Each path is a new rotation, seen through one point. The rows after it are directions, each followed by how far the rotation turns it, in deg/step (0 if it stays put).
Each turn is a multiple of 5 degrees from 10 to 175, or 0.
Each row of a path follows its step; steps can be skipped.
path 1
step 4: 6,-6,32,-23,23,-10,22,-5,35,-16,0,-25,-27,-11,13,4,27,33,-17,-20,1,-4,38,-6,-6,-13,37,-9,17,7,14,-51,-15,-19,-12,-9,31,12,41,-25,-1,26,13,-6
step 7: 10,5,-22,-9,-23,36,31,-27,15,12,-23,9,0,30,-9,-10,-15,-9,21,14,17,-5,-13,-7,-25,-47,9,-1,0,5,-5,25,-13,4,43,-25,17,-18,41,-16,48,5,-26,-9
step 9: -12,20,40,45,-7,1,-23,-9,7,-19,33,5,-15,-34,3,14,11,-8,13,-21,2,6,-14,25,33,5,32,0,-20,-51,-10,-19,-7,-29,-14,23,8,18,30,20,4,25,-20,-12
step 11: -6,-1,-3,2,-13,-16,-10,41,20,7,3,-13,7,36,1,-23,-19,24,-11,12,33,11,-10,26,-16,4,-16,-21,-28,6,17,1,32,5,3,-5,-48,33,-44,15,-12,14,49,-19
step 21: -6,4,-1,-22,3,21,-24,61,-38,-48,9,16,15,-2,-7,11,-20,27,15,20,-15,-2,6,9,-17,4,-9,-19,-4,-22,0,8,-18,18,21,29,-8,-22,18,41,-15,10,41,-7
step 27: 7,6,-13,2,-13,-6,-64,15,31,-23,5,48,13,8,18,-2,10,-1,0,14,28,1,-16,35,-21,10,-36,7,-30,-7,-19,33,-27,15,1,-16,5,5,-20,-34,13,-10,-14,-4
step 31: -10,-41,-13,29,16,-7,24,-2,-9,-10,23,-2,40,-10,-2,28,-41,1,3,-26,-17,-2,1,-32,-32,-16,9,-48,-41,-21,15,14,13,-7,-21,15,-4,-12,-9,37,-18,-17,-1,5
step 33: 16,11,-6,-6,-11,-22,-18,7,36,31,-4,24,-17,-35,23,9,27,5,-1,19,15,-19,25,1,-11,0,-16,0,35,39,-15,-22,-22,7,15,10,-55,-25,0,45,12,-15,-2,5
step 37: -18,-6,-54,-16,-4,36,5,22,-30,-5,18,-38,2,-11,-3,-8,-20,-19,1,10,-15,16,21,47,-22,-4,-10,10,-21,-12,-23,35,-42,6,-24,-22,16,-1,3,-4,-1,-27,-6,15
Speeds:
5,5,3,-8,-1,-5,-1,2,-3,-3,10,6,-8,3,11,4,4,6,-7,11,5,0,-3,1,-3,8,-13,-3,0,-3,4,-7,0,-9,-8,6,-2,-6,7,-3,-2,14,-5,0 : 60
-5,-3,-3,-1,5,-2,9,5,4,-6,11,-3,1,2,3,-7,4,-12,7,13,4,0,7,2,0,-4,4,-7,12,-9,0,-10,0,7,4,4,6,-6,-1,5,14,-2,3,3 : 25
-3,-11,8,-9,-3,-3,4,3,-4,-11,0,7,0,-7,-1,-4,3,5,-6,-7,-2,14,3,-9,-7,-6,5,-2,4,13,-3,1,0,-3,-4,7,-6,-4,-2,-1,8,-8,-10,1 : 25
1,16,-4,-6,0,-5,-6,0,-4,-4,-3,6,4,-9,8,3,6,-2,0,0,0,-3,-15,-8,3,-12,2,-4,0,4,0,7,1,12,9,-4,3,-6,-2,4,3,7,-2,10 : 55
6,-11,2,-2,-8,-3,-5,2,-4,6,1,-4,7,-8,-1,-7,1,-5,1,6,3,-9,-2,-5,-3,2,4,-8,6,8,6,-4,2,3,3,14,-6,10,4,9,-16,3,4,1 : 145
-8,7,4,0,7,-2,3,-3,7,7,-15,4,12,1,1,-1,12,-3,1,4,-3,6,-5,1,6,-1,3,8,7,-1,5,-2,-4,-18,-4,9,2,4,7,2,0,-3,1,8 : 70
path 2
step 0: 4,7,-16,15,11,-21,-13,-13,25,-32,2,-4,-6,-2,-34,-12,-5,-19,-8,11,-5,18,26,9,5,-1,-30,15,-4,38,-13,15,22,-19,-12,-39,9,36,14,25,-21,-5,-9,20
step 2: -2,22,-20,3,1,24,1,-32,34,-3,-16,15,-29,11,-28,-3,23,-7,-23,-8,-38,-7,-18,11,9,-6,34,-20,6,16,-1,15,-22,7,12,-1,-7,0,-20,9,5,45,0,15
step 5: 2,27,-27,-12,7,18,20,0,-16,-31,-21,-17,-27,-21,-9,11,17,-23,-9,-6,-22,-13,44,1,-22,-37,-13,12,33,-2,-11,8,24,11,-7,-12,1,7,-4,-6,22,18,-8,-11
step 15: -10,-4,-7,-6,-12,-7,-38,-29,15,-48,-5,7,-46,1,-34,-12,10,-25,-22,-15,-8,-12,6,14,4,9,27,7,6,3,-21,-21,-9,-7,19,4,30,6,-6,15,16,-19,-11,12
step 17: -4,-6,2,3,-19,34,6,-6,15,-4,-38,17,-9,-33,-16,-10,-30,5,-9,23,9,-8,10,-6,-6,7,11,24,3,14,35,-8,-29,14,-8,11,2,13,-22,34,-8,45,10,14
step 27: -4,9,-18,27,-10,1,-13,-30,1,26,23,-4,-4,0,17,-13,-1,17,-35,-7,1,-8,-31,-13,-9,-27,3,7,1,22,17,-7,-11,-34,18,-37,15,-7,-13,35,13,36,12,4
step 30: 3,0,0,11,-25,-3,4,-46,-8,-46,4,-10,-27,-12,3,17,-19,-7,8,0,8,-2,40,10,-17,-7,6,8,-7,-14,19,-25,-12,1,-4,-17,-6,0,17,42,11,35,9,22
step 34: -7,3,-36,11,-26,-12,-18,2,38,23,-21,-16,-9,1,-13,-7,20,-7,-3,4,2,-9,-24,-14,-25,-44,24,-27,20,4,15,5,24,5,35,-23,-16,15,-6,8,-6,10,-14,-5
step 37: 25,9,-8,-15,-19,-8,16,-12,17,-10,9,-34,-11,18,16,36,-38,11,-7,11,11,-9,9,-7,-22,-48,-17,10,38,-30,4,-13,3,3,-3,-12,15,-3,-17,-12,-1,27,-4,10
Speeds:
-10,-8,0,-1,-9,9,-8,6,-7,0,-4,-2,1,-8,0,-12,7,3,-4,1,8,0,0,-10,-2,1,9,10,2,3,-2,-5,-1,-5,8,3,9,4,-9,-7,4,-9,7,-6 : 155
-5,7,-5,9,0,3,-1,1,-6,13,6,8,-1,10,0,6,-9,5,-1,-3,-10,-5,13,-4,-3,0,0,-8,2,0,4,-5,11,1,6,4,5,5,-2,-7,8,1,12,3 : 45
-8,-8,8,-3,7,-8,3,-13,7,3,2,8,0,-7,3,-4,10,-3,-8,3,7,-8,6,-2,4,-6,-5,-8,0,-3,-6,-5,1,10,12,3,-1,-5,-4,-3,-8,4,5,8 : 55
-12,-3,-1,-1,-15,6,-3,-2,7,-4,-3,12,-12,-3,1,2,2,-5,1,0,-6,3,2,6,-2,-1,-6,-7,-6,-1,6,2,-1,9,-8,-6,-2,6,0,-2,-4,2,3,-17 : 25
0,5,1,-3,-1,-1,1,-11,5,-4,1,-7,6,6,3,-8,-1,-2,-3,1,0,7,-2,-5,2,-4,-3,4,9,5,-12,6,8,-4,-6,-13,-6,4,4,-16,3,9,13,-3 : 135
path 3
step 13: -43,-14,10,32,-7,18,16,23,35,-8,12,25,-27,11,-9,-37,10,-6,-10,-5,30,11,-10,11,28,31,17,-15,18,16,-26,21,-14,4,9,-24,-5,0,26,7,13,23,13,-16
step 17: 23,-23,4,8,-20,-13,11,-9,10,20,3,-18,-23,-16,-11,-44,-18,0,6,55,9,34,19,-21,2,-1,-8,9,16,-9,-13,-26,36,-2,2,18,-5,-5,22,30,-18,-2,36,13
step 21: -30,17,9,18,-25,41,-2,14,21,43,5,14,-24,-5,-28,9,23,18,-2,-24,24,13,-20,-8,-5,3,-3,-29,7,30,4,12,12,35,13,8,11,10,15,14,-23,4,13,34
step 27: 13,-25,-14,-17,30,-8,19,-10,8,1,2,21,-39,-1,21,28,8,-42,27,-9,-15,21,3,-25,33,-15,31,7,-25,6,36,0,-13,12,8,6,-5,0,-7,-25,17,-25,21,21
step 31: -2,-10,-2,-22,-45,-15,3,16,-5,-20,3,-5,-19,-9,-1,17,-9,-5,-20,-20,21,-9,-12,-27,-6,43,-40,0,-26,10,8,-38,-36,-18,-4,5,24,-4,0,-14,42,-8,8,-3
step 34: -13,12,-18,12,-27,14,17,20,8,-16,-26,-29,13,22,-14,2,-11,0,-32,-40,-8,-14,-2,-35,-32,-39,-12,23,-20,13,8,-27,-4,-30,33,-4,-10,-13,12,16,9,-3,14,10
step 35: 11,-31,9,-7,5,-19,31,-23,16,2,-14,37,-18,-18,6,-5,-16,-27,1,-22,21,26,-15,-12,2,-1,16,48,4,1,-13,43,-44,2,1,-6,-9,4,-27,21,17,14,10,3
step 36: 31,-3,39,8,32,-1,20,-17,24,-2,17,23,-32,-17,-1,12,-1,-2,12,-5,15,2,32,8,9,18,-8,-52,-27,-23,-3,-25,14,-12,-39,22,17,-19,1,9,-6,7,3,-3
step 39: 10,-19,3,-12,14,-21,-11,4,18,16,-13,-5,-36,-22,10,36,-17,-2,2,0,1,17,-15,18,-14,14,-33,28,-18,5,-10,-57,20,-21,15,33,36,0,-12,23,7,8,5,21
Speeds:
3,9,3,-12,5,-6,7,1,4,-2,5,-3,5,-13,-3,7,2,10,2,-3,6,-5,-5,-3,0,4,5,-3,7,10,11,0,3,6,-1,-6,7,0,2,-3,-3,-7,12,-12 : 65
11,-11,5,11,2,-6,6,0,2,1,0,4,-9,4,4,2,-6,7,4,7,3,-6,-1,14,12,-8,-3,4,-1,6,2,-1,11,0,0,1,2,7,-4,7,-9,-8,0,-2 : 115
4,-5,-3,-3,6,1,9,0,-9,-7,-6,9,0,-12,3,7,-2,-5,1,1,0,5,-10,6,-9,-5,-11,6,-7,-1,5,-1,-4,-1,8,-5,5,-3,-5,-6,14,-7,-7,0 : 90
-4,-8,0,10,-7,-3,5,5,4,-8,11,2,10,0,7,-5,4,-2,-7,-7,-12,0,3,-4,0,3,-1,0,0,8,-10,-5,-3,-7,4,-8,12,-1,5,-3,-4,-12,-4,-4 : 120
-14,4,-2,-1,2,-2,-1,2,4,-2,1,0,-14,-6,11,1,1,1,-6,1,-10,-5,1,1,-2,-6,12,-1,5,8,11,0,6,-3,3,0,3,8,2,10,11,6,-10,3 : 55
-1,-6,-12,0,-4,6,1,5,7,-3,-3,-1,0,7,1,1,-4,-1,-7,7,7,-9,6,-4,9,5,10,9,-5,-2,9,-8,-2,6,9,-10,-9,-9,-1,-3,7,-6,3,-3 : 100
path 4
step 2: -9,-4,10,-14,-4,-21,8,-26,-17,-14,-11,30,-26,18,34,-6,16,2,32,8,-30,-24,16,4,2,7,40,-2,18,16,-39,-30,-11,13,-9,-3,39,2,2,24,-23,39,-3,0
step 5: -2,-23,14,7,31,-7,-19,-26,8,-10,-8,32,-16,-32,-20,11,-3,14,-12,3,-44,3,-13,16,1,-5,32,18,36,-4,8,10,-42,26,-22,5,24,-1,18,8,-29,35,5,-3
step 10: 9,-7,-19,-4,9,7,24,-30,-16,-29,-22,28,-47,12,-11,23,23,-5,4,3,-28,-14,-2,13,11,-17,30,26,20,3,-55,-11,-22,14,-30,-5,3,12,12,12,-11,18,14,12
step 16: -26,-6,16,-4,12,-25,-8,-3,14,38,-21,-17,16,-5,-27,-3,13,17,1,-18,15,27,13,-4,-33,2,0,5,14,54,7,22,-17,14,2,-7,-9,-11,18,10,-63,16,12,-6
step 23: -6,-18,-9,4,5,-8,5,-32,-26,18,12,-3,-14,24,-51,-21,33,-18,-11,35,19,-15,-16,-16,-1,-39,-16,24,7,39,0,26,-6,20,-9,8,6,-24,-11,-25,-4,16,3,10
step 29: 3,38,-15,6,-1,-9,15,23,-3,-1,-11,17,-2,30,18,3,16,-22,23,4,-11,3,45,4,23,21,2,-1,39,24,-23,14,-7,-1,-22,1,24,14,26,35,-45,4,0,-24
step 32: -18,6,-7,24,4,-28,-16,-8,-15,-13,11,16,-17,2,-4,14,-3,20,-20,18,-32,-18,16,7,-21,-19,11,-2,22,15,-11,-3,-25,-34,-13,-1,52,14,-3,42,-45,15,-25,-8
step 40: -3,0,-27,10,-8,5,-6,-1,-30,3,4,34,-30,-13,-33,16,-17,-6,-13,-6,-25,-15,11,15,-8,-18,21,13,5,16,-24,-19,-29,-36,-36,15,3,-3,-25,21,-47,3,4,-21
step 41: -25,10,49,-27,-8,12,21,8,-7,3,16,35,-16,24,-2,3,-1,6,12,14,6,34,15,15,20,-20,2,21,41,29,-26,3,23,26,-4,3,-25,30,3,8,-34,-1,7,-14
Speeds:
3,-7,0,-7,-1,-1,-12,1,-12,9,2,6,-2,-7,8,-5,-4,-4,0,-11,-5,9,3,0,-8,-1,-7,5,2,-3,-1,7,1,-4,-12,1,-5,-7,-13,-2,5,-6,-9,-3 : 80
0,-10,1,0,-3,-2,4,7,3,-1,-4,2,0,-5,4,5,4,-7,-4,8,10,1,4,-2,10,0,-3,-2,9,7,-15,-2,2,1,-1,13,-3,9,-6,1,9,-16,5,3 : 95
2,9,1,7,3,2,-10,-5,-7,2,1,-10,0,8,4,-3,6,-4,6,7,6,1,-3,-4,3,0,-14,0,3,2,5,6,-1,-13,-1,14,11,-3,11,5,5,-1,-5,0 : 10
-2,-6,22,2,0,-1,-5,-8,-2,4,-10,-5,-4,-4,8,5,1,7,2,-11,-4,7,-3,-2,-3,-4,3,-2,10,-3,-1,-9,8,1,5,4,-1,4,8,-2,-5,3,7,6 : 130
-5,4,6,3,-5,0,-6,-7,0,-9,3,7,1,-7,0,2,2,3,-7,-2,3,13,5,-1,8,-4,-4,1,-14,6,6,-3,-5,-8,14,-3,-11,3,-2,11,0,-4,-3,-8 : 135
-3,2,-6,3,-1,-5,-16,-8,9,5,3,-3,0,-6,12,10,-4,5,4,5,4,-5,-2,2,2,1,7,-5,-1,0,-3,-8,-10,1,-13,-5,3,-6,-4,12,-5,-3,4,4 : 95
-5,9,9,-3,-3,-8,-10,7,1,-8,0,-5,10,6,6,-4,4,-9,4,-3,4,-1,2,14,1,7,2,-4,2,-1,-8,6,9,7,7,-7,3,3,-7,1,-8,0,-9,-1 : 145
path 5
step 12: 3,14,28,3,-9,0,-24,-8,-7,-4,-9,27,-24,19,-10,-18,-13,22,-2,-29,46,-14,20,-34,35,22,-5,-5,0,-50,-2,-28,-11,17,-15,4,1,7,14,-28,19,10,-20,43
step 14: -20,8,8,-20,12,1,14,1,-30,9,-18,-19,-25,-1,-1,-6,36,-30,36,-1,-27,-8,11,8,-20,-24,-1,-14,-28,-16,-25,-15,-8,-38,7,-46,8,-8,-8,-32,-36,9,-30,12
step 17: -21,1,-3,31,-29,12,-16,14,-42,25,2,38,11,-15,7,-7,11,-12,-4,29,-10,21,24,-43,-9,-12,23,5,54,-21,12,7,-8,-15,18,-5,-8,-2,12,38,-22,15,9,15
step 18: -29,-6,-4,-10,-1,25,8,-18,-19,13,1,14,0,-13,19,-14,-14,-14,-20,-15,-11,19,-11,-16,28,-14,-70,-19,-2,55,8,12,-9,11,0,-47,-5,11,10,-5,-16,-15,-1,24
step 30: -10,39,-20,-18,6,13,-9,12,-19,4,-3,-24,45,-9,21,-12,-11,-15,-6,-22,14,-6,5,15,-10,3,-14,-14,-6,-24,-41,-11,-13,16,13,5,-12,-7,37,9,52,15,15,48
step 32: -3,27,16,3,27,16,10,-30,-7,-13,8,-20,11,-18,-17,36,7,17,20,23,-47,-16,12,11,-1,5,11,-7,-57,-1,-16,23,-2,-8,-13,8,-20,-28,-18,-1,14,1,-5,-54
step 34: -6,-12,15,-18,12,-25,-21,12,18,6,11,12,-30,21,3,21,-40,25,-4,-17,-15,21,-14,3,-29,18,-22,40,-3,0,-32,12,-12,24,18,32,-38,41,15,22,15,-14,8,6
step 38: 11,-8,-20,26,-5,-10,-30,3,53,10,8,9,30,15,-4,12,-7,15,10,-33,34,-8,14,16,-34,8,40,36,-20,19,-7,-3,22,14,4,-20,19,-12,-37,23,12,-10,14,7
step 39: -21,5,2,22,-12,-22,30,33,2,4,-21,13,-9,-18,-37,20,3,-12,15,-13,8,0,11,-28,36,-4,52,-10,-12,29,-33,18,7,-10,2,21,-5,34,-6,0,23,-15,-40,-7
Speeds:
2,-10,14,-7,6,6,10,0,5,-1,3,7,-3,0,4,7,-11,1,-1,8,3,-7,-2,8,5,-1,1,-4,-5,10,7,13,-5,-4,0,-2,-8,4,8,-4,3,-3,9,-2 : 135
1,3,3,11,-9,6,2,-1,4,-11,-14,-11,9,9,-1,5,1,0,2,-9,13,0,6,3,10,-8,3,-3,-5,-3,-8,4,-4,-1,-7,-1,1,2,3,1,-2,-6,6,6 : 40
4,16,14,0,-9,-7,-11,4,2,6,3,7,2,0,4,-5,3,-1,9,2,-5,-12,3,4,2,-4,-3,4,2,-6,-5,10,-6,-3,-1,-5,8,-9,5,1,3,3,3,-4 : 140
-14,0,6,5,-2,-2,8,-3,-2,-6,5,-5,2,-7,3,9,15,-11,-6,-2,-3,-7,-9,-3,8,3,-11,-3,-3,-2,5,1,1,-1,-3,-10,2,1,0,3,2,-3,-12,-9 : 100
-4,-2,9,-10,-1,4,4,-4,-4,-3,4,-14,7,2,-3,4,2,1,8,6,8,-2,-1,11,-7,-3,3,-2,7,4,-3,-8,7,3,9,0,10,-9,-8,-6,0,6,4,-12 : 65
-1,0,1,2,3,-8,2,0,21,6,-1,-3,-6,0,-15,-12,1,-6,1,0,9,-6,-6,3,4,8,6,-12,4,-5,1,3,5,-3,0,-5,0,4,-6,-1,0,6,0,4 : 25
